Each path below is one point turned by a fixed rotation once a step. After each direction that follows a path, write how fast that rotation turns it, in deg/step (0 if it stays still).
Each turn is a multiple of 5 degrees from 10 to 175, or 0.
Each row of a path follows its step; steps can be skipped.

step 4: [ -2.6  18.8  -4.3 -15.9   8.4   0.2  33.2  -5.3  -0.8 -19.9  12.9   8.8
  15.3  -2.1 -18.2 -10.5  31.9  12.6 -17.9 -16.6  -5.7   1.1   8.3 -11.1
 -39.4  15.1 -15.1  11.8   3.2 -12.5  -0.1   1.7  20.2  14.8 -17.7  -5.0
  12.6  -5.6   7.1  10.8 -24.9 -35.9   8.8 -29.0  19.2 -13.0 -33.0  16.0
  17.6]
step 5: [-13.5  -4.5 -22.7  34.8  33.5 -11.8  -2.0   3.1 -20.0 -24.8   3.4  -1.2
  19.3   9.9   0.0  38.5  14.7 -14.3  -5.4  10.4  31.9   4.4   5.1  15.7
   8.9  10.9 -12.6   7.9 -10.5  -7.7   9.2 -15.6 -27.0  -7.8   7.0  -5.6
   5.8 -15.8  16.0  -6.6 -30.2 -30.5   5.0 -25.3  -1.9  -0.3 -16.5  10.2
  11.1]
step 9: [  3.7  34.0  23.6 -24.3   1.5  10.3 -16.4   2.6 -20.5 -17.6  14.6  22.2
 -32.5  18.3 -20.2  -1.0   2.4   4.6   0.1  -9.6  21.5   9.4 -35.1   6.0
  -2.4  -6.6  32.4  -4.1   9.3 -22.2   2.1 -13.9 -18.0  -4.9   5.1 -13.7
  -3.2  30.8   7.7  -0.9 -14.1  12.3   6.7 -15.1 -11.4 -17.5 -16.2  25.3
  10.9]
step 12: [ -9.9  17.4 -11.6  -7.0  -2.2   1.9 -12.6  -7.9 -11.5 -25.2 -17.1   0.4
   6.6 -19.2 -26.9   2.0  19.0  -3.1 -21.0  12.6 -11.8  -6.3   5.4  19.1
 -31.7   5.4  42.5   5.9 -10.1 -39.7   2.3   6.2  12.4 -20.0  11.9 -25.8
  25.4   3.5  20.9 -10.7   1.9   1.5  -5.4 -27.6   5.1 -25.0 -13.7   3.3
  19.0]
step 14: [-32.3 -20.0  -5.8 -10.6  25.0  -4.4  41.1   9.7  12.2 -40.9  23.0 -12.8
 -20.8  -5.4 -22.4  -7.1  13.8   3.0 -19.8  -1.0  -4.1  -5.4 -23.0  17.8
 -25.1  -3.1 -11.1   1.1 -11.8  28.3  19.2   7.6  -6.4 -15.7  -1.1 -12.6
  -1.8  -0.5   9.8  32.7  -6.9   6.3 -19.1   0.3  -7.7  -3.8 -14.2  17.7
   6.9]
step 16: [-13.4  33.9 -14.3 -19.1   0.4  -7.5  -8.4 -12.9 -26.9 -11.5  18.7  -8.0
 -12.4 -10.1  46.1  17.5  31.4  26.9  15.0  -4.0  16.1  -7.5  -3.7  18.3
 -11.7   8.4  -9.0  -2.3 -14.9  15.7   3.4  -4.0 -25.3  20.2  -4.9  -4.0
  -6.4  -8.8  33.3 -17.6 -27.3 -12.6 -12.0  -5.6 -11.1   9.0 -15.7   4.8
   2.6]
step 19: [-47.9  16.3   8.5 -10.6  -1.3  10.2 -21.7   7.5  -0.3   4.8   1.6  19.3
 -11.9 -19.5  -1.8  13.2   5.0   9.9   1.3  21.2   9.0  23.5 -27.7  42.4
  -4.4  16.1   1.9  -8.0  38.2  -6.2  30.4  -5.1 -13.0   4.7  -9.0  11.6
  -5.2   8.7  21.6 -10.1 -19.2  -6.3  -9.4 -14.0   8.4  -3.6 -14.3 -18.4
  -5.1]
Directions:
[-3.4  1.4  4.2 -2.5 -6.4  2.4  5.5 -2.1 -3.0 -6.1  1.3 -9.5  0.6 -9.8
  1.3  5.1  2.1 -0.2  1.5 -3.9 -3.2  3.2 -6.4 -3.9 -5.6 -2.4 -3.0  0.3
 -6.1  8.7 -1.9 -1.6  8.7  0.1 -1.5 -2.3 11.4 -2.7  5.7 -6.5  8.0  5.4
  4.6 -1.7  7.2  4.1  0.5 -1.6  2.9]
175
[-0.7 -1.2  3.1  2.5 -9.0  4.8  3.1  3.9 -0.4  5.4  7.3 -3.0 -0.4  3.3
  1.7  5.3 -8.9 -3.7 -1.4 -2.3  4.4 10.8  7.1  4.9  3.0  2.6  3.7  7.4
  5.8  3.0  7.9 -2.2 -3.3  3.5 -8.1 -0.4  5.2  5.8 -8.3 -1.5  1.8 -1.8
  1.6 -1.2  4.9 -7.7 -4.2  0.7  4.3]
175
[  0.8   0.0  -6.6  -7.5  -1.5   1.6   0.5  -6.0  10.3  -7.4   1.9  -3.9
   4.0   9.0  -7.3   1.8  -3.6   2.8  -2.9  -2.3  -2.7  -7.5   0.0  -3.1
   2.5  -2.5   1.1   4.1   2.1 -14.0  -3.7  -5.3   4.2   5.9  -1.8   4.9
   4.7   7.5   1.5  -3.1   7.4  -0.5  -3.7   0.7   2.3   1.2  -4.3   3.6
   2.9]
135
[  8.1   2.1   8.3  -0.6   7.4   0.6  -1.8  -3.0   0.3   4.1   0.3   9.1
  -6.4  -4.5  -7.2   3.5   2.2  -0.7   2.7   8.0 -10.4   4.2   0.5   0.0
  -5.7   5.3  -1.8   0.5   8.3  -3.7  -2.4  -3.3  -2.2   0.0  -0.5   6.8
   9.7  -3.6  -3.9  -8.5   2.7  -2.9  -1.9  -5.2   1.4   0.0  -2.8  -3.5
  -5.2]
45
[  1.5  -5.2   7.1 -10.4  -1.1   2.5  -5.6   7.5   1.1  -4.1  -9.3   1.3
   2.7   9.3   1.7   3.2   3.3   4.0   5.7  -2.6   1.5   8.6   7.3  -2.2
  -7.9  -2.0   5.3  -3.7  -6.6  -1.3   3.1  -5.0  -1.1 -10.7  -0.9  -0.1
   2.6   0.2   1.7   2.4   1.9  -5.2  -2.9   7.2   1.4   2.6  -3.0  -2.1
  -2.2]
120

step 7: [ 14.8 -38.4  -0.6 -24.3   7.8  23.9   7.5  22.3  37.0  -0.2  -3.2  -1.8
  17.3 -26.2  14.7  -0.3  16.9  10.6   7.7   6.6  35.8 -15.3  -7.8  -6.2
 -13.5  14.4  12.9   1.7   4.4 -12.2   7.8 -13.0 -26.9  35.5   4.5   7.3
  31.0  13.7 -17.4  -4.9  14.3  17.4  -2.2 -16.5  -1.4 -13.4 -21.6 -25.9
  21.1]
step 12: [  9.9 -17.4  -6.9  -6.0   8.5  19.8  18.0  21.9  10.2 -22.7  27.7  -6.3
  11.9  -3.5   1.9  -1.7  16.7   9.0   9.6  -5.8   1.3 -11.5 -11.5  14.8
  21.5   2.7   0.4   9.0   4.3  18.3  41.1  13.3 -21.4  42.5  14.5  16.9
  -1.1   9.8 -30.5 -27.5  32.4  17.7 -18.0  -5.0   0.6  -6.4 -12.8 -17.1
  35.4]
step 16: [  7.9 -41.8  28.8 -11.8   2.6  -4.0 -23.0  13.1 -13.4 -11.4  51.3 -14.4
  -9.9  14.7 -18.0  22.1  19.2 -21.3  -7.2  10.0 -18.3  -4.4  16.7   8.6
   5.7   4.6  -9.4   5.2 -23.3  10.5  24.2  30.1  -5.8  10.9  -2.8   1.6
  -6.7  16.1  13.5  32.2  13.6  -6.9 -25.3   0.4   0.6  -4.3  18.5  -4.2
  12.7]
step 22: [-10.1 -20.6  21.5 -23.8  27.6  19.0 -22.2  -6.0 -18.4  -1.9  -0.4  -1.3
   5.2 -31.8   3.5   7.8  33.8  11.8  19.7  -6.5  19.0 -16.6  -3.2   1.1
 -20.6   8.7 -30.9   1.5  -1.2 -13.6   7.4 -37.6 -23.4  41.1   6.8  -8.1
 -17.5 -10.9 -13.3   5.6  10.1  -2.1   9.0  19.4  30.0  -2.2  11.8 -25.7
  -9.6]
step 24: [ -2.8 -42.5   4.1  14.6 -17.5 -21.8   4.6  -8.5  14.1 -12.3  22.0  -7.8
  15.8   0.7   0.7  -2.8   5.7  -9.2  16.3  14.6  10.4  11.6  22.8  11.9
  16.5  12.3  16.2 -41.0  -1.0   2.8  40.5   4.6   0.2  25.3   4.5 -12.8
   3.8   7.7   3.9   8.0  24.0  10.9 -32.9 -37.4  16.1 -14.5 -14.5 -10.8
  21.8]
step 25: [ 25.9   4.7  14.7  -8.2  11.5  19.5 -33.6  23.6   0.6  -3.4  -9.0  -2.8
  32.3 -11.8  12.6   0.8  -6.6  19.8   1.0  31.6  11.9   9.0 -11.8 -14.6
  20.5   6.1 -19.0 -17.2 -16.8  -8.9  13.8 -36.6  16.0  27.3  18.1 -12.8
  15.9  18.5 -15.2   3.0  16.7  32.4 -12.0   0.9 -18.2 -16.8 -26.4 -17.5
  15.5]
step 27: [-21.7 -11.7  37.1  -4.9  -4.2   1.4  -8.2  23.1  -1.5   5.8  15.2  -8.6
 -10.3 -20.3   0.7 -15.7  42.2  -6.8  17.7  -8.7  34.0  -8.3   0.9   6.8
 -10.6   4.1  -4.7  14.2 -21.0  -1.0  25.0  14.5 -38.5  31.9   4.0 -11.3
 -17.2 -10.9 -25.7 -12.4 -12.2   1.9  -8.5 -14.8  39.2 -17.6   2.0 -13.1
  -4.7]
Directions:
[-2.3 -6.0  0.2 -5.1  4.5 11.0  1.6 -8.4 -3.5  9.2  0.5  5.9  3.9  0.4
  2.5  8.2 -3.2 -4.0 -4.4 -3.5  4.7  6.6 -5.5 -9.0  4.9  4.7 -2.7 -3.0
  4.1  6.1 -7.2 -0.7  1.0 -1.0  4.5 -0.1  0.2  0.6 -0.9 -4.2  1.0  2.0
  5.6  4.7  2.3 -3.2  6.1 -5.1  7.4]
100
[  2.6  -0.2  -3.8   1.6  -3.9   3.8   5.5  -0.4  -2.1  -3.1   5.0  -3.2
  -5.5   0.9  -1.6   9.0   6.5   4.1   1.1  -3.4   0.3  -0.3  -3.1   2.1
   3.9  -7.9  -5.7  10.7 -10.9  -5.9   2.2  -6.8  -2.2   4.1   2.6   4.2
   7.1   5.8  -2.5  -0.1   5.2   3.5   7.7   8.2  -6.0   3.9   3.5  -2.9
   1.0]
80
[  2.9  -3.6  -2.0   9.7   2.2  -1.5   0.8  -4.4   1.6  -1.4   4.2   4.6
   4.4   1.5  -5.1  -7.1   2.5  -3.2   0.9   4.2   1.4   0.0  -7.9   0.4
  -5.1  13.0  -6.5   3.4  -1.6  -0.5  -3.4  -4.8 -13.6  -3.4  -7.3   6.7
   1.2   0.2  -0.9  -4.0   1.1   4.9  -4.7   3.2   0.8   2.0   2.5   8.8
   1.5]
70
[ -0.7  -0.9  -3.3  -2.8  -9.5  -5.0  -7.2  -8.0  -5.9   1.6   0.3  -7.0
  -5.4  -1.0  -9.2   9.9  -0.8  -4.3   6.0   0.2  -9.2   0.5   1.0  -6.3
   3.1   7.4   1.7  -3.5  -3.8  -4.1  -3.7   7.1  -1.0   0.0 -10.5   1.8
   4.0  -2.9  -2.1  -1.0   1.3   0.6   4.6  -6.3   1.1  -2.4  -3.2  -1.2
  -0.5]
140
[-4.0 -0.6  2.0 -1.0  1.5  4.1  5.7  3.6  2.3 -2.8 -2.3 -3.3  1.8 -4.2
 -8.6  5.7 -1.1  9.5  3.0  6.4 -5.5 -2.2  1.4 -1.4 -5.2  1.0  3.7 -1.5
 -1.6  5.6 -6.9  2.8  1.7 -7.0  5.1 -7.8 11.2  2.7 -6.2  0.5  0.4 -5.8
 -4.4  4.4 -2.2 -2.4  4.9 11.9  4.7]
140
[  5.5   7.3  -1.4 -10.4  -6.0  -1.2   2.7  -7.1  -8.5   0.6   2.6   2.4
   6.4   7.6   0.4  -3.6  -3.1   4.8   6.8  -8.1   0.2  -1.0  -0.8   8.2
   3.1  -1.0  -1.1  -2.4   6.2   1.1   2.0   4.0   4.3   2.2   2.4   4.9
   3.8   0.4  -4.8  -7.8  -5.5   3.1  -1.7   4.6   2.0   5.1  -2.1  10.8
  -0.4]
125
